The table:
[ 0.68 -1.99  0.07  1.89 -0.10 -0.43  0.99 -1.62 -1.00 -0.39 -0.93 -0.56]
[-0.47  0.89  1.39 -2.08 -0.01 -0.94 -0.24  2.15 -0.14  2.21  0.62 -2.28]
[-0.06 -1.36 -0.51  0.81  1.46  2.72  1.83  0.11  0.96  4.06  1.44 -1.78]
[ 0.30 -0.09  1.33  1.95 -0.08 -0.40 -0.79  1.14 -1.03 -2.27 -0.20  1.06]
[-0.94  1.14 -0.96 -3.39 -0.34 -0.37 -0.47  0.75  1.19  0.51  0.65 -0.02]
[ 0.10 -0.34 -0.80  0.56  0.36  0.02 -0.72 -1.31  0.21 -3.18 -0.98  1.18]
[ 1.35 -3.20 -0.67  2.96  0.56 -1.49  0.87 -4.45 -0.25 -1.92 -2.31  1.89]
[ 0.18 -0.24 -0.95 -0.21 -0.31 -0.69  0.06 -1.87  0.08 -0.03 -0.95  0.14]
[ 1.00 -4.06  0.02  2.13  0.75 -1.38  2.00 -3.88  0.30  2.04 -1.22  0.36]
[-0.93  1.19 -0.10 -0.53 -0.89 -0.54 -0.96  1.21  0.30  0.86  1.22  1.10]
[-0.97  2.10 -0.81 -3.02 -0.06  0.55 -0.40  0.67  0.86  1.79  0.18 -1.04]
[ 1.18 -3.80 -0.26  1.75  0.63 -1.84  1.81 -4.13  0.39  1.25 -1.50  0.55]
[ 0.28 -0.18 -0.54  0.10 -0.19 -0.35 -0.19 -1.31 -0.28 -1.00 -1.14  0.22]
[-1.32  1.32 -0.23 -1.77  0.41  0.72 -0.66  2.01  1.10  1.09  1.59 -0.79]
[ 0.34 -0.32  0.91 -0.18 -0.32 -0.94 -0.11  0.20 -0.30 -1.45 -0.18  1.11]
[-0.71  2.62  0.13 -1.62 -0.43  0.83 -1.18  2.72 -0.03  1.00  1.02 -0.85]
[ 0.09 -0.74  1.42  0.83  0.12 -1.37  0.30  0.18  0.05  0.99  0.78  0.64]
[-0.64  1.39  0.02  0.70 -0.57  0.41 -1.22  1.45 -0.20 -0.69  0.86  1.29]
[-0.93  1.63 -0.76 -3.20 -0.36 -0.31 -0.59  1.34  0.96  0.73  0.77 -0.66]
[ 0.77 -0.45  0.33  1.51  0.18  0.21  0.80  0.50 -0.21  1.83  0.59 -1.27]
[-0.54  0.74  0.50 -0.60  0.49  0.95 -0.40  0.25 -0.04  0.07 -0.56 -0.20]
[ 0.87 -2.01 -0.80  0.99 -0.09 -0.78  1.22 -3.02 -0.02  1.21 -1.13 -0.36]
[ 1.17 -0.95 -0.67  0.57  0.53  1.39  1.64 -0.79  0.46  1.97  0.29 -1.61]
[ 0.81 -0.23  0.87  0.13 -0.53 -0.51  0.01  0.10 -0.81 -2.33 -0.53  0.94]
[-1.93  1.51 -1.37 -2.02 -0.44  0.37 -0.68  1.03  0.68  0.91  1.24  0.04]
[-1.72  2.86 -0.40 -2.04 -0.54  0.97 -1.34  2.85  0.64  2.03  1.82 -0.07]
[-1.11  2.70  0.22 -2.26 -0.60  0.61 -1.15  3.44  0.18  2.34  1.51 -1.60]
[ 0.29  0.29  0.60  1.83 -0.36 -0.47 -0.99  0.90 -0.98 -2.34 -0.19  1.26]
[ 0.24  0.62  1.32  0.13  0.70 -0.40 -0.33  0.93 -0.84 -0.70 -0.77 -1.26]
[-1.29  3.25 -1.50 -2.03 -0.30  2.48 -1.14  1.42  0.64 -0.66  1.16  0.25]
[-0.68  1.23 -1.16 -2.32 -0.09  1.00 -0.48  0.57  0.96 -0.56  0.54 -0.62]
Every row has one hidden group. There are 2 groups. Groups can overlap: rows of different groups may look alike.
More rows, each followed by its group:
[ 1.03 -0.28 -0.36  1.00 -0.05  0.57  0.98  0.11 -0.16  1.78  0.34 -1.49] a
[-1.10  0.60 -1.48 -2.60 -0.54  1.01  0.23  0.18  1.24  0.69  1.01  0.51] b
[-1.34  2.49  0.02 -1.92 -0.39  0.61 -1.21  2.63  0.47  1.89  1.55 -0.29] a
[ 1.18 -4.72  0.92  3.17  0.40 -1.81  2.23 -3.84 -1.29 -0.33 -1.73 -0.24] a
[ 1.79 -0.31  0.89  3.07  0.37  0.85  0.35  0.06 -1.36 -1.55 -0.84 -0.36] a
[-0.34 -0.83 -0.62 -2.27 -0.34 -0.15  0.65 -0.98  1.12  0.15  0.30  0.74] b
[ 1.45 -0.59  1.16  2.36  0.24 -0.14  0.14 -0.65 -0.86 -1.70 -0.65  0.88] a
[ 0.64 -0.33  1.10  1.06 -0.22 -1.47 -0.60  0.34 -0.64 -2.36 -0.43  1.34] a
[ 1.34 -1.41  1.15  2.47  0.61 -0.74  0.90 -0.37 -0.66  0.46 -0.18 -0.61] a
[-1.62  1.52 -2.19 -2.25 -0.61  1.34 -0.41  0.44  0.81 -0.21  0.84  0.52] b
[-0.63  1.14 -0.77 -1.56  0.48  0.28 -0.47  0.58  1.14 -0.39  0.64 -0.18] b
[ 0.89  0.09  0.99  2.25  0.25  0.76  0.10  0.78 -0.88 -0.12  0.06 -0.22] a
[-0.38  1.13 -0.18  0.23 -0.79 -0.26 -1.04  0.84 -0.12 -0.66  0.54  1.35] a
[-0.33 -0.04 -0.80 -1.74  0.01 -0.78 -0.46 -0.95  1.00 -1.22 -0.29  0.37] b
[ 1.59 -2.43  0.95  2.49  0.53 -0.99  0.85 -2.32 -1.05 -2.48 -1.82  0.57] a
[-0.03 -0.15  0.80 -0.40 -0.57  0.08  0.08  0.59 -0.43 -1.47  0.82  1.25] a
[-1.22  2.60 -0.49 -2.07  0.16  3.01 -0.76  1.83  0.43  0.94  0.49 -1.04] b
[-0.76  1.14 -0.28 -0.12 -0.09  1.39 -0.65  0.96 -0.11  0.18  0.29 -0.38] b
[ 0.51  0.44  1.30  2.59  0.25  1.05 -0.98  1.26 -1.56 -3.59 -0.84  1.27] a
[ 0.76 -2.40  0.04  1.53 -0.27 -0.83  1.33 -2.00 -0.85  0.28 -0.95 -0.86] a
[ 1.67 -3.53 -0.51  2.37  0.40 -1.97  1.48 -4.34 -0.05 -0.44 -2.14  0.97] b
[-0.18  0.21  1.68 -1.05  0.55 -1.58 -0.17  1.23 -0.12  1.16 -0.04 -1.47] a
